One turn sends every row of this set to another row. A few are shown first. Where does it send the rows asked after them?
raf: -15.7  -0.9  -0.8  -2.6 -10.9   5.1 -17.5  36.1   6.9   1.2  -8.4   4.9 -29.0 -10.9  31.3  -1.3   7.8  -4.5   5.3   8.0  -1.8  -9.2 -10.1   1.7  -8.2  -0.8   1.0 -12.4   2.3 -17.1  -5.1  -3.1   4.5  -5.5  12.7 -13.7   5.9  -1.2  -8.0
zano:  -5.9  -6.1  -5.4  -0.6  -6.9 -35.6 -16.4  17.0   8.8 -10.5 -11.9  14.4 -27.7   9.8 -16.2   5.1  -9.5 -31.1   2.2   6.3  -3.1  -6.8 -10.5  -5.9  -5.6   2.5   3.5   1.6   8.7 -17.7  -5.1  11.4  10.2 -11.3  10.2   3.2   9.5  -2.3  -9.9
tukes:  23.2   5.0   1.0 -14.1 -21.9  -8.0 -36.8  27.0  19.1  -1.7 -10.4  12.6 -30.8  -9.6  -2.4   2.5  -4.8   2.9   5.0   6.9   0.6  -0.8 -20.4   9.4  -6.4  25.8   0.3  -5.2  10.7   1.6  -5.1  -3.2   0.3 -11.5  22.1   1.7   4.5 -11.2  -2.5
divak:  -2.4   4.3  -9.2  -0.3 -11.7 -20.9  -4.0  23.2   4.4  -6.0   0.7  12.5 -17.6   0.8 -24.7  -1.0   2.5 -11.6  14.8   6.5   1.8  -6.7   6.4  -4.2  -0.9  -1.7   7.5  -0.4  20.9   4.7   6.9  17.6   9.5 -15.3  25.0  -4.2   1.7  -0.8 -14.6
bira: -14.8  -5.9  -2.8  -0.7 -16.5   1.9 -29.7  34.3  -1.2 -11.6  -5.4   2.7 -29.5  -0.3  22.9  -0.8   5.2  -1.8  16.6  -3.7   6.5 -14.8  -8.9   1.4   0.2  -4.0  15.2  -7.7   9.5  -7.2   6.3  -0.7  -4.8 -17.0   9.8  -5.5   5.7   0.0  -2.4
tos:  11.6  -5.9   2.2  -7.0  -6.4  -1.2  -3.9  30.1  -6.2  -4.6 -15.1  11.2 -35.0 -22.3 -16.4   3.9 -24.3 -10.6   3.7   5.8  -2.8  -4.9 -11.6  -3.2  -3.9   2.2   6.1  -5.3   4.2 -26.8   0.3  23.9  -8.5  -9.3   6.0  -3.9  10.5  -4.2   3.1
mezu:  12.3  -6.1  -2.5  -6.0 -11.0  -5.3  -7.3  33.2  -9.2  -8.0 -11.4   7.0 -29.7 -14.0 -17.5   1.4 -28.1  -9.0  13.1   1.3  -2.6  -6.9  -8.2  -2.2  -0.2  -3.5   7.7  -1.2   7.8 -26.9   7.0  25.8  -9.4 -13.2   6.1  -3.0  11.6  -1.6   0.4
non:  -1.4  -0.1   0.2  -5.7  -9.1  13.8 -25.8  19.9   3.3  -2.4 -12.9   6.7 -26.2   3.7   4.5  -1.9 -16.6  23.5   0.6   5.6  -1.3   5.1 -13.4   1.3  -4.2 -24.5  -0.6  -1.3   8.1  10.9  -4.9  18.0  10.5 -10.1  14.4   2.7  -6.9  -8.8  -3.2
gog: -10.5   3.1  -2.9 -14.5   4.1 -10.8  -6.1  12.9  16.2  -3.8 -10.0   9.5 -27.5  -6.5 -27.4 -10.1   2.4 -19.0   1.4   5.6  -3.8   1.9  -5.8   5.7 -14.0   5.6  -4.4   0.0   3.1   1.7  -2.2   3.6   9.4  -2.8  20.6 -13.8   3.5  -9.3  -7.1
mal:   4.1  -5.2  -6.0  -6.7  -1.4 -10.1 -28.8  23.3  16.7 -15.6 -19.0  12.4 -42.2   3.6  23.3  -0.8 -24.7  15.8   0.2  -1.3  -3.7 -11.2 -12.1   1.3 -15.8  -6.4   0.7   5.1   3.9   6.8  -3.2  17.7  -3.0   0.5  19.5  -5.9  10.7   7.9 -13.6
sor:  -8.8  -4.5  -6.7  -0.8  -7.4 -32.8  -9.8  23.1   9.6 -10.7 -10.7  15.5 -31.3   5.4 -18.4  11.5  -7.5 -23.4   1.0   6.5  -5.5  -6.6 -13.5  -6.2  -1.4   3.6   5.5   0.9  17.2 -18.3 -12.5  13.0  12.2  -5.0  13.9   5.6   5.4  -4.6 -14.4
rofo:  19.8  10.0  -1.6 -15.4 -20.9  -5.6 -30.7  25.8  22.5   2.0  -8.9  15.1 -22.8  -6.9   5.0  -3.5  -8.2   0.5   4.7   9.7  -8.3   0.1 -17.2  13.2 -11.2  20.4 -11.7  -1.2   7.4  -7.2  -5.9  -8.3   8.0  -7.9  23.9  -1.0   7.2  -8.6  -9.6
kareg:   5.7  -2.5  -6.7  -6.8  -3.9 -18.7 -22.2  31.9  13.6  -9.7 -13.8   9.6 -37.3  -4.7  27.1   4.1 -21.6  21.8   0.8   5.3  -4.5  -7.9 -11.2  -1.1 -10.8  -7.0  -2.5  -3.6   8.8   5.3  -6.1  22.6  -0.5   5.0  23.5 -10.6   6.5   7.1 -17.6
kab: -14.7   0.6  -3.3  -0.3 -17.0   0.2 -19.7  32.5   0.1  -5.4  -0.8   6.3 -18.0  -4.1  32.7  -2.1   3.0  -1.4  14.4   2.9  -3.0 -11.8  -6.8   3.0  -2.9 -10.3   5.3  -9.4   9.3 -16.5   3.9  -6.3   3.0 -16.9  12.4  -9.7   5.2   0.0  -5.7
Tiz:   8.6  -1.9  -5.2  -8.2  -9.1  -3.3  -1.9  30.2  -8.0  -6.4  -9.0  10.5 -22.8 -14.2 -12.2  -1.5 -31.8  -8.7  13.6   2.6 -12.8  -5.0  -8.8   2.4  -2.4  -9.6  -0.4   2.9   7.2 -32.9   5.2  17.7  -4.5 -11.0   9.1  -4.1  12.6  -1.8  -0.9
terof:  -0.4  -2.2  -0.2  -7.5  -8.5  10.3 -31.5  23.9   5.2   0.4 -15.4  -2.5 -28.5   4.4   2.6  -6.8 -16.2  21.5   3.3   6.8   0.4   7.1 -12.3   4.1  -5.9 -23.5  -5.1  -5.6   0.4   9.3  -3.2  21.3   7.1  -3.0  14.5  -2.2  -5.8  -8.6  -5.7
valom:   5.8   1.9   2.1   0.6 -10.8  10.9 -23.4  18.0   3.7   4.5 -12.4  10.0 -23.6   2.5  10.8  -0.9 -14.5  19.7  -2.7  13.0   0.0   5.1  -7.6  -4.2  -6.9 -23.9  -2.6  -6.3   5.8   9.1  -3.9  22.1  13.8 -13.3  13.6   1.6  -6.2  -6.1  -4.9
Sekif:  -6.0   7.1 -10.8  -6.8  -5.6 -15.7  -2.5  19.3  12.9   0.6  -5.1  12.0 -16.3   3.2 -20.4 -12.0  -1.4 -20.2  11.3  10.0  -6.6  -3.3   6.7   2.8 -11.2  -3.7  -9.0   4.2   6.9  -5.8   3.8   9.0  14.5  -6.8  25.4 -10.6   5.9  -0.3 -18.8
lopi:   5.6  -1.0   1.9  -1.7  -9.6   7.3 -28.1  23.4   6.1   6.9 -16.0   1.0 -25.8   3.0   8.0  -5.1 -15.1  17.0  -0.4  14.0   2.1   6.6  -6.2  -2.8  -7.5 -22.7  -8.0  -9.9  -3.6   7.5  -1.9  24.0  10.5  -6.9  12.5  -3.8  -6.0  -5.5  -6.5
Nad:  -9.3  -5.3  -3.4  -6.9  -3.9 -42.5 -17.0  15.9   7.5 -11.3  -9.2   8.1 -23.3   5.1 -16.9   3.5 -11.2 -27.7   4.9   5.6  -7.6  -3.3 -14.4  -0.7  -4.2  -1.1   0.4  -3.9   9.6 -18.2  -4.5   6.8   7.7  -9.4  10.8  -2.4   6.1  -8.3  -6.9
mim:  22.5  10.6  -7.6 -11.5 -30.4 -10.7 -32.0  29.9  16.6   0.2  -2.2  13.7 -15.2   0.3   4.7  -3.0 -11.0   4.2  14.7   7.0  -8.3  -4.8 -12.2  12.2  -4.4  13.2  -8.8   2.1  14.3  -6.7   0.4  -4.6   7.2 -13.0  26.5   2.1   7.4  -4.2 -12.8
Zeru:  -7.0  -0.3  -1.3 -10.2  -0.6 -16.5  -8.1  16.4   6.8  -8.6  -5.1  10.9 -28.9  -7.5 -32.0   0.4   6.4 -10.9   5.4   2.0   5.0  -2.0  -5.4  -1.3  -4.6   7.7  12.7  -5.7  17.4  10.8   0.0  12.0   4.6 -11.7  21.0  -5.6  -1.1 -10.4  -3.6
mumip:   5.6  -3.8  -2.4  -8.5   0.6 -17.4 -29.9  12.5  10.8 -17.3 -13.8  13.0 -33.5  -0.4  27.6  -0.7 -26.2  15.1   0.2  -0.2  -5.7  -9.2 -14.2   2.0 -16.0 -10.7   3.6  -1.3   4.4  11.5   2.3  12.0  -4.7 -11.2  18.2  -8.5   7.2   3.1  -3.1
lag:  25.1   5.8  -3.4 -11.3 -29.9 -14.5 -37.6  31.3  13.0  -4.3  -4.4  11.5 -21.0  -2.1  -0.9   1.2  -7.7   6.3  14.4   4.3   1.5  -4.4 -14.3   8.3   0.3  18.9   1.9  -2.7  18.0   1.7   1.7   0.9   0.7 -16.6  24.8   4.9   4.4  -7.1  -6.9
Siziz: -14.8  -7.1   0.8  -2.2 -11.9   7.2 -28.7  37.1   6.0  -5.4 -12.4   1.5 -39.5  -7.5  20.8   1.2   9.4  -5.0   7.5   1.3   7.7 -12.0 -11.8  -0.5  -4.7   6.5  11.5 -11.1   1.7  -8.2  -2.4   1.0  -3.0  -6.4   7.3  -9.1   5.4  -2.2  -4.3
nafu: -11.6  -4.5  -4.8  -7.7  -4.3 -40.6 -10.2  21.6   5.9 -11.2  -7.0  10.4 -25.9   0.0 -18.2   9.8  -8.4 -19.6   3.4   6.2  -9.0  -3.9 -17.5  -0.9   0.0   1.1   3.0  -5.3  17.4 -19.1 -12.2   8.3  10.3  -3.2  14.7  -0.2   3.8 -10.4 -10.7
guku:   7.7  -1.6  -2.4  -8.5  -2.4 -26.2 -22.2  21.2   9.0 -11.2  -9.1  10.1 -29.9  -8.5  30.5   3.6 -23.4  21.8   0.7   6.6  -5.8  -6.6 -13.5  -0.9 -11.8 -10.8   1.2 -10.4  10.7   9.0  -0.7  16.8  -2.6  -6.1  22.4 -12.9   3.9   1.8  -6.8
duti:   7.9  -1.2   0.1  -8.7  -3.4   1.8   0.9  26.9  -3.8  -3.4 -12.2  14.0 -29.1 -22.6 -11.4   0.5 -27.0  -9.9   4.3   5.7 -12.8  -2.4 -12.2   0.7  -6.4  -2.6  -0.8  -0.9   5.1 -31.3  -1.8  16.8  -3.7  -7.7   8.2  -5.1  11.3  -3.8   2.2

Sekif turns into -> gog
mezu turns into -> Tiz
Now these:
mumip turns into -> guku
lag turns into -> mim
bira turns into -> kab
lopi turns into -> terof
zano turns into -> Nad

